Rotation paths and how fast each direction turns (degrees per step):
Each turn is a multiple of 5 degrees from 10 to 175, or 0.
Each row of a path follows its step; steps can be skipped.
Rotation 1:
step 1: 0.089 0.418 -1.265 -0.062 -2.123 -1.372 1.660 -0.062 -0.837 1.371 0.756 1.860 0.987 -1.917 -0.723 0.622 0.595 0.906 1.363 -2.152 1.117 2.829 -1.221 -0.319 -0.053 1.134 -0.414 1.646 0.364 -1.525 0.312 -2.073 -0.675 0.341 1.998 2.035 -0.306 -0.141 0.567 0.858 1.518 -0.428 0.530 0.333 0.992
step 6: 2.518 1.624 -1.025 -1.813 1.084 -1.632 -0.702 -1.654 1.469 2.300 -0.120 0.559 0.668 -1.074 -0.526 -0.472 -0.985 0.065 0.701 1.918 0.793 1.871 1.393 -0.981 1.267 1.230 1.013 1.725 1.718 -0.310 -0.992 0.107 1.724 0.979 1.500 -1.312 0.696 -1.059 0.571 -0.061 -0.315 0.358 0.420 -0.193 0.078
step 7: -0.488 1.493 0.791 -0.650 -0.082 -0.985 0.482 -0.133 -0.270 0.289 -1.896 -0.243 -0.166 -2.247 1.491 2.409 0.074 2.126 0.126 -2.015 -0.024 2.250 -0.861 -0.738 -0.145 -0.030 0.639 0.800 0.955 1.784 0.303 -0.953 -0.585 -0.504 0.104 -0.969 -1.039 1.051 0.348 1.142 3.220 0.708 -1.922 1.241 0.951
step 9: 1.269 -0.739 -0.055 0.695 0.821 0.996 0.503 -0.551 0.876 -0.033 1.018 1.635 1.454 -1.411 -0.415 1.621 0.696 0.089 0.384 -1.720 2.159 0.848 -2.802 -0.650 0.049 -1.057 0.790 -0.893 2.748 0.419 -0.215 -1.250 -1.221 2.742 1.632 -0.345 -0.607 0.112 -1.468 0.551 -0.616 1.993 0.256 -0.007 0.580
step 10: 0.472 2.265 -2.283 1.572 1.860 -0.927 0.282 -0.678 -0.554 3.131 -1.344 -0.451 0.070 1.406 -1.697 1.831 0.082 1.709 0.634 0.986 -0.441 -0.913 0.848 -1.042 0.164 0.304 0.363 -0.035 0.521 0.135 -0.285 0.007 0.613 1.634 0.887 -0.708 -2.361 -2.532 -0.154 0.237 0.592 -0.859 -0.481 0.536 0.348
step 11: 0.102 -0.152 -1.043 -0.102 -0.857 0.302 -0.112 -0.741 0.284 1.156 -1.750 1.833 0.409 0.461 1.282 0.834 1.272 0.898 0.801 0.224 -0.925 3.128 -0.984 -0.642 1.272 -1.868 1.046 -0.178 1.276 -1.312 -0.772 -2.098 -0.713 -0.687 -1.078 -2.438 1.586 0.065 1.915 2.302 -0.121 0.203 0.096 1.510 0.757
step 13: 0.099 0.604 -0.865 0.424 -0.576 -0.598 0.460 0.596 0.197 1.475 -1.205 -0.894 0.873 -0.510 0.809 -0.399 0.132 0.880 -0.615 -1.020 1.706 -0.907 -0.053 -2.333 -0.158 -3.427 -0.723 0.900 3.456 1.614 0.829 -1.361 -1.141 1.214 -1.501 1.217 0.508 0.350 -0.652 1.187 1.804 1.351 0.111 0.293 0.789
step 14: 1.744 0.373 0.292 1.252 0.765 -0.130 0.214 -1.396 0.539 1.034 -0.176 -1.707 0.367 0.361 0.914 1.509 3.019 -0.719 0.710 -0.193 1.754 -0.058 1.165 -2.530 -0.309 2.274 0.634 1.358 0.493 -0.575 -2.072 0.166 -0.588 1.397 0.633 -0.788 0.884 -2.219 -1.014 1.095 -1.523 -1.291 -0.727 1.507 0.632
Speeds:
0.112 -0.205 0.019 -0.171 -0.179 0.425 -0.378 0.196 -0.339 0.016 -0.157 0.256 -0.219 -0.814 -0.072 -0.158 0.672 0.088 0.109 0.115 -0.450 0.154 -0.279 0.083 -0.169 0.121 -0.150 -0.067 -0.635 0.511 -0.855 0.021 0.095 -0.583 -0.669 -0.634 -0.431 -0.195 0.103 0.417 0.256 -0.259 0.043 0.323 -0.343 : 95
0.618 -0.646 -0.426 0.073 -0.276 -0.186 0.296 -0.352 0.574 0.061 0.058 0.221 0.371 0.298 0.245 -0.541 0.028 -0.552 -0.030 0.169 -0.073 0.465 -0.107 -0.100 0.346 -0.297 -0.298 0.465 0.141 -0.285 -0.678 -0.624 0.154 -0.296 -0.121 0.522 0.566 -0.480 0.174 0.092 0.044 -0.079 0.275 0.013 -0.515 : 140
0.477 0.237 0.564 -0.017 -0.434 -0.117 0.230 -0.611 0.022 0.115 0.482 -0.013 0.262 -0.067 -0.257 -0.737 -0.952 0.140 -0.294 0.206 0.106 0.470 -0.524 0.263 -0.351 0.768 -0.180 -0.344 -0.203 0.091 -0.020 0.229 0.141 -0.222 -0.186 0.213 -0.173 0.226 0.039 -0.008 0.339 -0.247 -0.203 0.211 0.632 : 20
0.080 0.083 -0.452 -0.081 0.263 -0.378 -0.023 0.010 0.397 -0.229 0.338 -0.419 -0.752 -0.075 -0.045 0.204 0.188 -0.411 0.534 -0.070 -0.210 -0.445 -0.598 -0.172 0.304 0.082 -0.086 0.277 -0.036 -0.695 -0.422 0.963 0.426 0.064 0.038 0.201 -0.109 -0.124 0.067 -0.167 0.424 -0.407 0.130 0.378 0.637 : 175
0.211 -0.243 0.249 0.704 0.109 -0.179 -0.260 0.412 0.029 -0.505 0.215 0.162 0.427 0.669 -0.030 0.177 0.401 -0.131 -0.523 0.125 -0.015 0.058 -0.331 -0.626 0.145 0.496 -0.178 -0.167 -0.098 -0.306 0.333 -0.024 0.762 0.025 -0.063 -0.097 -0.840 0.028 -0.143 0.409 0.145 0.746 0.211 0.205 -0.218 : 60
